In the data rows, the value 128 means zero.
Here are some points, one per row:
116  87 107 126  85 118  68 136 115 124 135 126 144  95 162 172  94 120 200  92 115 159 129  51 204 100 195 128  84 106 166 199 188 192 120  77  97 206 166 105  80 220 128  93  85  97 170 179
124 134 119 108 120 105 113 121 153 161 112 132 150 149 101  82 133 113 123 129 111 133  93 158  83 142 104 139 144 109 129  92 114  93 112  95 119 113 128 140 118 108 151 140 156 158  92 155
120 130 121 127 128 143 149 105 116 126 128 120 104 133 140 130 124 122 107 127 145 143 107 127 154 112 135 120 111 128 133 146 144 133 145 152 118 126 152 116 151 134 108 111 128 116 136 142
142 130 169 118 136 138 138 153 114 132 103 148 133 133 121 132 155 136 122 122 117 110 134 152 117 155 138 117 155 155 102 112 109 114 118 109 152 120 139 120 155 116 156 129 129 144 116 116
130  97 117 156  66 149 171 166 135 120 157 104 150  97 184 175  89 147 153 165  95 103 109  58 174 121 144  97 116 151 164 152 139 166 121 129  94 141 108 124 100 147 127  89 113 111 131 134
111  79 132 141 120 125 125 136 123 157 134  77 100  86 136 108 120 117 118 148 173 103 123 153 119 114  90 126 113 112 168 135 123 154 187 117  75 153 132 141  85 152 112  82 130  73 137 120
203 144  95  80 164 103 110  10 145 121  83 109 113 161  78 103 161  77 144 108 166 142 140 102 154 113 168  90 104 129  87 108 138 104  89 202 155  95 252 135 177 104  73 126 141  80 136  89
164 183 101 142 121 139 144  90 159 100 138 119  92 175 128 132 125 146  82 155 130 160 108 130 122  88 105 158 120 125 125 138 122  96 137 196 119 116 150 105 119 119 112 138 131 140 137 111
108 156 137 110 164  89  79 130 143 166 101 168 177 145  78  91 174 130 123 127  96 133 111 151  72 178 100 118 195 110  85  55  81  96  87  88 135  93 124 150 131  76 190 190 155 184  76 130
126 116 107 145  90 102 135 114 170 171 141 105 135 144 107  51 135 103 106 125 119 154  51 172  87 114  83 161 114 105 163  91  93  94 123 108  93 116 107 141  95 123 120  94 121 162 118 161
 96  63 107 109 147 124  95 142  71 118 122 133 147  75 141  98 155  89 127  87 150 133 153 113 177 109 167 129 102 101 116 158 182 192 163  97 141 201 140  82 119 183  98 117  93  73 163 121
151 150 155 106 137 143 106 152 140 131 109 140 135 149 124 138 144 140 148 141  78 123 116 144 126 168 144 138 158 137 103 104  88 101  79 100 155  97 146 133 150 106 170 160 160 149 108 120
132 131  99  91 113  83 111 110 141 147  86 109 143 173  79 110 127  82 153  91  91 106 107 126 116 163 143 121 153  93 133  92 152 105 108 122 138 141 130 167 126 119 125 165 183 131 102 182
101  90 129 157 140  84 113 166 120 175 107 137 169  71 141  59 129 122  83 136 140 169 144 161  71 140  75 106 146 125 160 114 112 154 180  96 111 153  80 164  91 124 148 106 100 193 102 149
127 135 109  63 128  68 106 122  71 147  74 120 146 125 102 148 107  92 167  79  79  88 203 122 139 190 156  83 161 108 129 116 183 159 123 133 156 186 136 191 155 130 134 190 175 121  87 179
137 114 141 158 152 180  99 119  91  62 154 129 131 119 162 159 101 145 138 134 174 117 136 116 150  94 195 192 123 167 125 148 127 127  74 196 183 111  60  53 175 133 114 132  57  86 185  88
134 102  49  81  52  74  98 114 181 164 146  86 111 168 115  89  58  77 166 115  59 137  66 127 108 130 128 174 127  65 203  94 135 101  89 107  87 148 121 179  68 121 111 156 192 146  95 200
140  90 142 170 103 150 115 162 170 121 175  97 152  82 187 129 109 175 120 205 150  78 123  84  97 115  76 117 101 168 154 149  89 131 153 134  45 122  79 149  90 113 132 100 117 111 120  84
137 111 168 131 137 121 126 165 107 112 114 135 134  96 165 138 129 155 130 147 118 145 164 146 134 143 133 108 152 165 118 138 103 144 134 107 166 127 131 129 147 132 167 130 123 148 115 117
 35 123 191 156 171 176 178 147  79 149 136 181 127 118 124 135 159 138 114 106 175 198 141 147 143 131 122  97 114 120 151 165 167 168 187 102 144 158 116 110 164 130 106 106 106 113 155 110
191 145 123 122 149 149 110 141 192  94 156 115 138 126 145 151 139 155 140  97 161  55 171 123 133 115 121 103 145 190  86 144  88  91 109 130 106  93 151 165 145  67 124 156 143 119 113 129
 74 171 102 201 122 165 245 122 129  50 196 133  22 176 129 149 101 164  75 168 156 157 120 165  92  78  97 199  63  61 123 158 131 116 181 166 155 120 103 121 109 178 120  76  83 126 196  91
162 139 133 141  95 160 137 161 132 131 162 132 170 112 170 174  98 156 187 145 111  83 148  53 181 146 144 103 142 161 112 159 125 139 124 113  95 112 115 148 113 120 123 128 120 108 118 139
140  80  98 132 121 106 173  94 101  60 128  46  56 106 113 165 102  69 134  52 148  96  95 125 163  98 152 143  68  89 146 124 172 119 123 131 146 141  63  53 113 163  41  81 131  78 168 109
133 184 111 155  98 150 154 120 160 108 149 127  91 140 152 134  97 164  80 147 111 138 103 131 120  98 100 180 106 122 152 142 128 105 148 178 111 115 128  97 110 141 121 130 127 142 141 133
 93 180 168 147 178 178 142 105 102 139 153 207 111 190 118 175 175 173  67 175 184 216 158 128 113  94 105 142 115 144 110 161 128 118 144 174 156  97 137 101 158 105 122 146 105 147 142  79
107 161 165 102 200 113 124 131  73 155  60 166 151  85  71 124 194  99 123  85 146 104 189 166 114 171 119  49 174 150  72 105 147 145 152 130 165 146 122 133 177 108 174 157 117 153  97 127
164 149 190 119 151 159 123 172 126 113 119 177 136 141 121 148 164 174 135 160  98 118 121 146 123 167 156 131 166 171  71  98  66 106  78 108 167  76 161 115 181 110 188 149 148 162 114 102
These points spread out most along one direction. Take the direction at right angles to it along which they spread out most. Go by this last direction. Where along it does each point below lie, from 0 to 99? 50 is the average, and the first point above lies past it. One standard deviation of the points above along it is 16.
130  97 117 156  66 149 171 166 135 120 157 104 150  97 184 175  89 147 153 165  95 103 109  58 174 121 144  97 116 151 164 152 139 166 121 129  94 141 108 124 100 147 127  89 113 111 131 134 61
191 145 123 122 149 149 110 141 192  94 156 115 138 126 145 151 139 155 140  97 161  55 171 123 133 115 121 103 145 190  86 144  88  91 109 130 106  93 151 165 145  67 124 156 143 119 113 129 42
107 161 165 102 200 113 124 131  73 155  60 166 151  85  71 124 194  99 123  85 146 104 189 166 114 171 119  49 174 150  72 105 147 145 152 130 165 146 122 133 177 108 174 157 117 153  97 127 38
116  87 107 126  85 118  68 136 115 124 135 126 144  95 162 172  94 120 200  92 115 159 129  51 204 100 195 128  84 106 166 199 188 192 120  77  97 206 166 105  80 220 128  93  85  97 170 179 77
140  90 142 170 103 150 115 162 170 121 175  97 152  82 187 129 109 175 120 205 150  78 123  84  97 115  76 117 101 168 154 149  89 131 153 134  45 122  79 149  90 113 132 100 117 111 120  84 50
101  90 129 157 140  84 113 166 120 175 107 137 169  71 141  59 129 122  83 136 140 169 144 161  71 140  75 106 146 125 160 114 112 154 180  96 111 153  80 164  91 124 148 106 100 193 102 149 56
162 139 133 141  95 160 137 161 132 131 162 132 170 112 170 174  98 156 187 145 111  83 148  53 181 146 144 103 142 161 112 159 125 139 124 113  95 112 115 148 113 120 123 128 120 108 118 139 54
